Each row is where one point has got to under a steady rotation. How many steps took it there?
The counts run from 0 to 1063.
[  5.9   5.2  -9.4  43.8  18.0  12.0  12.0  35.0  25.3  -5.2  18.5  -6.3
 -15.2   8.8  30.8 -59.4  -2.0 -14.2  28.1 -23.0 -30.9   7.8  30.6  24.6
 -30.1  -1.3   4.0  42.8  10.8 -28.4 -12.0  21.8  37.1  -3.8  19.5  28.1
 -21.0 -16.0  -7.2] : 111
[  0.6  18.5 -16.1  25.7  18.8 -15.9  -4.4  37.1  18.0   8.1  50.0  -3.4
   9.8  -2.5  36.0 -14.6  -8.5  -9.7  -0.4 -30.3 -13.6  30.4  26.6   6.6
 -33.6  18.0  31.8  30.9  42.0 -26.5   4.4  19.4  40.1 -25.6  27.5  17.5
 -18.4  19.4  -2.2] : 838
[  1.5   8.1 -12.1  35.7  19.8 -11.5   2.9  22.5 -23.7   1.1  21.0 -13.6
 -14.9 -19.3  22.3 -32.8  19.7 -22.7  11.8 -11.6 -36.5  35.3  33.1  33.4
 -16.3 -14.7  13.9  29.4  27.5  16.9  -3.3  33.4  31.4 -12.3 -16.4  40.3
 -21.7 -47.9   1.8] : 1021
[-34.1  13.2  -1.4  31.7  29.6   4.6 -23.3  26.6   9.6  10.4  31.1  -2.6
   6.8 -16.4  20.8   5.0  37.2 -20.7   4.3 -16.5 -32.7  46.7  20.9  37.8
 -22.1   8.0  27.8  21.6  12.4  -5.2 -14.5  -0.3  32.8 -56.9  17.2   1.3
  -4.8 -27.1   5.7] : 816
[-16.5  14.3 -38.8  39.4  33.8   4.7 -24.6  45.1  13.6  31.5  29.2 -13.8
   4.9  -9.6  15.2 -40.0  -2.1   5.8  18.2   8.2 -22.3  28.0  21.8   9.6
 -22.4 -22.4  -5.0  32.1  13.6   6.1   5.3  25.5  27.1 -25.4  -2.6  37.0
  19.3 -23.2  -8.6] : 496
[  8.6   7.9 -20.4  74.3  30.3  -6.7   7.6  19.1  -8.0  -3.4  24.0 -19.8
  -6.8 -23.4  22.1 -26.9  15.5  -7.4  34.0 -42.8  -2.7  47.4  26.0   3.8
 -22.0   3.6   9.2  23.9  48.9 -11.1   1.8   2.3  11.9  -2.7  -4.2  12.9
   5.4 -20.9   1.9] : 529
[ -2.0 -11.5 -25.2  27.7  22.5 -30.5  -5.5  42.5   5.7  22.4  24.3 -20.8
  13.4  -8.2  39.4 -31.4  18.7   9.8   9.8 -23.8 -24.9   7.5  30.7   6.6
 -38.3   6.7  31.3  34.5  46.2 -23.5  -0.1  26.0  27.6  -9.5  11.1  13.5
   7.4   7.1 -20.6] : 1014
[ 21.1   5.6   3.8  25.9  20.5  10.8 -13.6  33.3  24.8  18.3  30.4  -3.1
  -1.6  16.4  -8.1 -24.3  20.9 -44.1   3.4 -11.3 -12.3  13.4  33.5  40.8
 -26.7   4.3  16.8  46.5  13.4   5.4  -8.1 -11.9  23.6 -49.6  17.6  39.0
 -20.9 -12.6   2.0] : 170
[  8.9  29.8  -6.4  39.4   8.2  -1.2  -4.3  56.1   6.2  25.0  49.9  -0.1
 -28.2 -19.3  13.6 -25.1  20.8 -16.8  -0.3 -32.2   4.3  32.5  -5.6  -0.2
 -28.8  13.7  29.1  39.2  18.3 -14.0  -2.2  12.3  35.0   8.3  33.5   2.1
  -3.0 -33.8   5.3] : 312
[-11.6  19.4   6.9  33.6  34.8   3.6  18.7  17.7  -4.6  36.0  26.7 -24.7
 -27.3 -26.7  12.4 -10.5   8.0 -26.0   1.0 -33.4 -13.8  46.1  22.9   1.9
 -24.5   6.7  30.2  23.6  50.7   3.1 -25.0   7.1  36.2 -23.1 -15.0  31.5
   2.0  -4.8 -16.3] : 698
[-16.1  16.0  12.0  58.9  13.4  -0.8  -1.2  25.1  16.3  20.0  18.0   7.5
   3.9  -6.3  39.2 -30.9  15.8 -30.6  -4.3 -11.3   9.0  33.5  38.2   5.2
 -35.9 -37.5  32.1  38.9  25.6 -15.7  -6.9   7.2  17.9 -35.6   6.5  25.9
  -9.3   5.7   5.8] : 369
[  2.8  24.8  -1.9  43.4  10.0  -1.7  18.1   8.7  17.0  13.1  15.7   8.1
  -8.4 -15.5  18.3 -34.9  22.2  -4.8   5.5 -16.0 -17.2  51.7  28.2  26.8
 -48.3   0.9 -10.2  10.5  23.0  -3.7  -3.7 -11.2  39.2 -43.0   4.8   9.8
   4.0 -38.4 -23.4] : 306
[-14.7  -3.0   3.8  61.5  39.2   5.4   7.3  40.5  -3.7  33.6  15.4 -18.6
 -34.6 -23.6  19.5 -22.3  37.2  -6.6   9.2 -16.5  -2.2  26.0  19.2   0.8
 -24.6 -16.4  25.0  26.0  37.5  -2.8 -18.1   6.4  16.9 -14.7 -16.2  12.2
  24.0 -24.5 -14.6] : 874
[  4.7   9.8 -20.2  43.4  19.7 -13.7  -0.1   8.5  10.2   3.6  27.1 -19.4
  -2.7 -31.9  23.8 -26.7  20.9 -25.3  34.0 -43.0   6.6  43.6   8.9  42.5
 -30.4  -9.2 -13.3  11.5  43.2  14.6  -9.0  -8.7  27.2 -32.5  12.7  13.9
   2.9 -26.6   3.8] : 584
[ 15.4   5.7   7.9  35.5  36.6 -14.7  -0.2  40.0  14.9   0.2   3.8 -22.6
  -8.1   5.6  -0.4 -35.2  23.5  -6.6   0.6 -33.3 -21.9  22.9  16.7  31.4
 -29.2  -9.3  17.0  58.2   1.5 -17.0 -20.3   7.8  33.6 -10.1  14.4  22.4
  -3.1 -46.9 -13.8] : 866
[ 22.6  12.7 -32.7  36.5  20.0  10.8 -27.9  47.5  -3.9   4.0  31.0 -23.5
  -6.6  -0.2  -0.3 -37.3  19.0 -22.9  18.7 -12.6 -29.0  28.1   3.6  26.9
  -9.4   9.1  20.4  51.1  12.6  -1.0  -2.7  31.5  27.8   9.1   9.3  32.2
  -4.6 -26.3   8.6] : 342
[  5.6  14.8 -15.9  44.8  23.3   7.4 -48.6  23.3  -7.9   6.3  31.7 -20.2
  11.6 -19.7  -5.3 -17.3  43.8 -40.0   1.1 -12.9 -12.0  36.6  16.3  22.5
 -18.2  14.5  31.6  44.5  35.7   1.5  -6.6  15.2   6.2 -22.9  21.5  20.5
  -1.6 -19.0  13.3] : 746
[-29.7  11.7 -15.3  29.6  26.2   4.5 -26.8  25.0  14.2  35.9  21.6  -7.1
  24.3  -6.1   3.8 -15.5  22.9 -21.0  13.1 -36.6 -25.0  39.4 -11.1  28.4
 -29.2 -13.9   6.3  43.8   9.6   0.4 -11.9  -7.0  37.1 -41.4  18.1  12.8
   6.6 -27.4  -9.0] : 640
[ -2.8  -2.2   5.5  38.4  18.3   1.8  -7.9  43.3   7.7  18.9  22.2  21.1
   6.7   6.9  30.6   3.8  25.8 -16.4   3.0 -29.5 -24.4  33.0   7.4  36.3
 -27.3   7.1  34.4  40.1  24.3 -32.7  -5.1  -8.9  47.7 -11.2  29.3  13.5
 -35.4  -3.8   2.9] : 940
[  2.9  -8.3   1.0  20.8  21.3 -12.6   0.5  51.7  -9.2  56.7  43.2  -1.8
 -14.5  -1.3   3.1 -20.1  22.3  -5.6   1.4 -31.0 -31.6  11.5  12.2   0.0
 -26.3  -1.6   2.4  22.6  53.2   7.5 -19.0  18.4  50.9 -17.0  -4.7  10.4
  -0.7 -20.4 -23.2] : 958
[  1.4   5.5  13.2  38.5  37.8  -8.0  -4.6  29.1   8.7   8.3  23.3 -24.6
  -1.1   0.0   5.6  -4.7  42.1 -14.6 -16.4 -32.4 -23.1  34.6  45.2  26.2
 -36.5   7.5  45.1  35.0  13.2  -4.5 -14.5   5.1  20.6 -49.0  12.9   2.4
 -12.8  -2.5 -10.6] : 68
[ 37.9  13.1 -10.0  32.4  25.3 -27.6   5.6  46.0  14.0  12.0  33.4 -14.3
 -10.3   0.8  -0.1 -42.9   2.1   0.2   8.5 -10.7  -8.4  31.6  43.5  22.9
 -26.7 -12.3  12.6  31.6  25.7  13.7  14.3   1.9  22.2 -32.8 -10.6  46.0
  12.3 -25.6  -9.9] : 97
[  7.9   3.7  -1.7  26.9   5.4   2.8 -20.6  38.3  -4.8  52.7  33.5  16.0
  10.8  -7.3  21.0  -5.9  52.8 -15.2  -0.8 -16.2 -14.7  33.0  -1.3  35.3
 -33.9  -8.3   3.0  25.0  38.5  -5.0 -16.8  -3.2  46.8 -27.9  13.7   0.6
  -5.9 -19.0  -6.1] : 886
[ 10.1   7.8  21.3  47.0  26.9   2.0 -18.3  27.9   4.2   6.2  29.1  -5.3
 -10.9  -7.1  -4.9 -30.5  47.8 -28.1 -12.7 -12.1 -15.5  17.3  56.8  20.5
 -36.5   3.7  26.9  33.8  34.0   0.6 -14.5  12.6   1.9 -38.4  21.5  10.7
 -19.5 -20.7  -5.5] : 399
[  3.4  24.0 -15.9  46.4  23.1   4.7 -10.0  20.3  19.1  -6.8  31.8 -16.8
  -1.8 -14.9  14.0 -60.1  10.4  -8.0  18.2 -29.5 -25.2  41.1  18.6  -7.2
 -23.9  -4.6  -4.5  38.7  21.7 -23.4 -27.1  31.0  19.0 -23.1  -2.3   4.8
  24.2 -35.3  -1.4] : 1036
[-10.6   9.6 -27.1  24.6  21.4  15.3 -20.2  38.0  -4.9  42.0  58.5   2.9
   7.9 -10.0  -2.2  -8.7  12.1 -26.3  21.9  -7.6 -28.3  27.1  18.4  11.4
 -10.2  20.5  -5.3  30.5  38.5  14.7  12.3  -6.4  34.6 -34.9   5.0  28.7
  -3.5 -25.8   1.4] : 902
[ -5.7   2.9   1.3  56.4  27.2  -2.5 -14.7  50.8  -4.0  21.5  18.5   6.9
  -5.7 -10.7 -16.6 -49.4  23.3 -16.6  -0.2 -11.1 -24.8   8.3  32.3 -15.3
 -33.2   8.3  23.8  42.1  28.6  -7.9   4.0  14.5  12.0  -5.4  20.1  17.4
 -12.3 -44.0 -13.6] : 50
[ -3.5   6.1   3.5  52.3  27.5  18.3   1.0  25.3   3.6  17.2  41.9  -2.9
  -6.3  -5.7  51.9  -3.9  21.1 -18.7  11.3   6.1 -10.6  28.1  42.1  29.1
 -11.6 -36.6 -13.4  41.4  28.3 -10.7 -12.9   8.6  23.4 -19.9  -9.8  30.9
 -15.7 -21.7  12.3] : 948
[ 13.9  10.8 -21.2  28.7  21.4   8.4 -12.0  31.1  16.8  18.2   7.5 -16.8
  15.8  13.1   8.9 -57.8  10.6  -4.2  17.4 -25.4 -42.4  28.7   6.3  18.0
 -32.3  -7.8   2.7  52.9   7.7 -24.0 -28.7  22.3  42.1 -17.4  -1.2  23.8
   7.6 -19.7 -20.9] : 288
[  0.4  21.9 -26.0  37.8  22.5  22.1   0.6  11.5   9.3  29.8  38.7 -13.9
   6.5  -7.9  46.3  -6.4  15.4  -2.5  -0.5   7.7 -13.4  48.9  47.6  13.3
 -30.8  14.0   7.4  31.3  32.2 -24.6  -3.3   8.7  24.9 -22.6  -1.0  25.1
  11.3   3.8  -5.5] : 145
[ 34.5   0.6  -2.8  39.9  22.6  12.2   3.1  31.6   1.4  31.3  32.9   6.3
   6.1   6.5  24.4   3.8  23.1  -7.6  17.6  -8.1 -14.8  40.4  22.5  48.7
 -23.6  -9.4 -21.4  35.7  43.6 -11.9 -10.4 -17.7  39.7 -13.7  -6.3  30.5
 -19.1 -16.0  -2.6] : 201
[ 21.2   7.0  12.8  28.0   7.9  -2.8   3.7  35.1  17.0  32.5  25.5  26.1
   9.4  12.5  14.5 -29.3  28.0 -12.9  12.6 -24.8  -7.5  37.3  12.8  33.1
 -37.4  -5.0  -4.1  31.7  17.9 -12.9  -9.9 -29.9  40.2 -49.2   5.0  11.2
   3.6 -32.4  -6.7] : 709
[ 12.7  10.6 -18.9  31.5  21.8  -1.2  -4.0  35.6   1.3   7.2  21.9  -6.2
   6.1  15.9  13.0 -46.6  12.6   1.7   6.3 -10.2 -48.3  26.9  43.1   6.5
 -27.7  10.1  23.8  51.6   4.9 -12.8   4.2  21.2  25.9 -23.0 -14.5  35.9
  -1.1 -34.0 -11.1] : 620
[  3.8   4.9 -13.8  35.4  25.4   7.2 -11.7  23.1  -3.4  28.4  14.9 -13.6
  -1.7 -11.3  -6.3 -41.3  36.7 -15.4  -5.1  -1.1 -25.6  22.6  32.4   5.2
 -35.7  37.6  26.6  40.8  23.6 -16.2   1.5  -1.0  18.0 -16.5  11.0  32.4
  10.9 -39.6 -33.3] : 798
[-12.8   5.9   7.5  29.0  24.2   4.0  -2.6  35.0  11.0  40.7  51.5  16.0
  -3.6  -9.1   5.1  -2.5   5.7 -16.1   4.0 -13.9 -26.5  25.0  20.4  24.6
 -23.3  -8.0 -29.4  31.5  33.2  -6.8  -5.8 -10.2  48.2 -23.4  19.6  26.7
 -20.6 -43.1 -14.4] : 379
[ -4.9 -17.3 -30.4  27.0  19.5   4.3  -4.4  33.9  -1.1  35.1  32.7 -18.2
   1.3  -6.2  44.6 -33.8  26.7 -22.9  38.5  -8.6 -20.4  10.1  12.7  27.7
 -14.5 -14.4   1.1  47.5  31.7  -0.9 -11.1   7.6  21.5 -17.3 -15.6  35.4
  16.1 -22.7  11.5] : 1018
[ 25.4   1.1 -15.2  64.5  22.2  10.6 -24.9  46.1   8.4  11.3  36.3  13.2
   8.1  -1.1  15.2 -25.7  23.8  -8.0  27.1  -0.7   2.6  32.6  13.7  21.9
  -9.4 -16.8 -12.2  46.9  34.4 -14.4   2.7  -8.6  10.7  -3.1   3.5  23.3
  11.3 -33.0  13.0] : 602
[-14.1  -6.6  -6.2  25.4  26.8  -5.1 -15.2  44.4  -0.7  33.5  45.2   7.7
  19.1  -3.0  26.1   6.3  16.9 -10.9  11.0 -25.3 -34.9  22.0  12.6  17.3
 -20.1   7.3   2.7  37.0  52.1 -30.2  -6.3   5.3  51.1 -11.6  27.0   8.5
 -22.2  -3.3  -5.4] : 609
[ 30.2   9.8  -0.8  25.8  11.4  -1.4 -20.1  27.9  16.0  16.4  30.0 -15.0
  10.1   2.5  -3.7 -39.5  30.5 -41.8   8.5 -15.0   6.4  25.2  25.7  32.3
 -33.1   9.2  24.6  49.7  18.5   8.9   3.9  -5.2   9.2 -42.1  15.9  37.4
  -6.3 -15.2   4.9] : 169
[-15.5  -5.4   2.2  68.2  42.4  26.3   0.5  31.9   8.9   6.1  36.4  -9.1
  -5.6   1.5  15.5   2.7  15.4 -26.9  27.9 -34.9 -17.1  22.7  38.2  -2.4
 -11.8  10.5  18.9  51.8  31.9 -23.8 -11.5 -10.7  12.9 -15.9   7.0   9.3
 -12.6   2.8  14.1] : 124
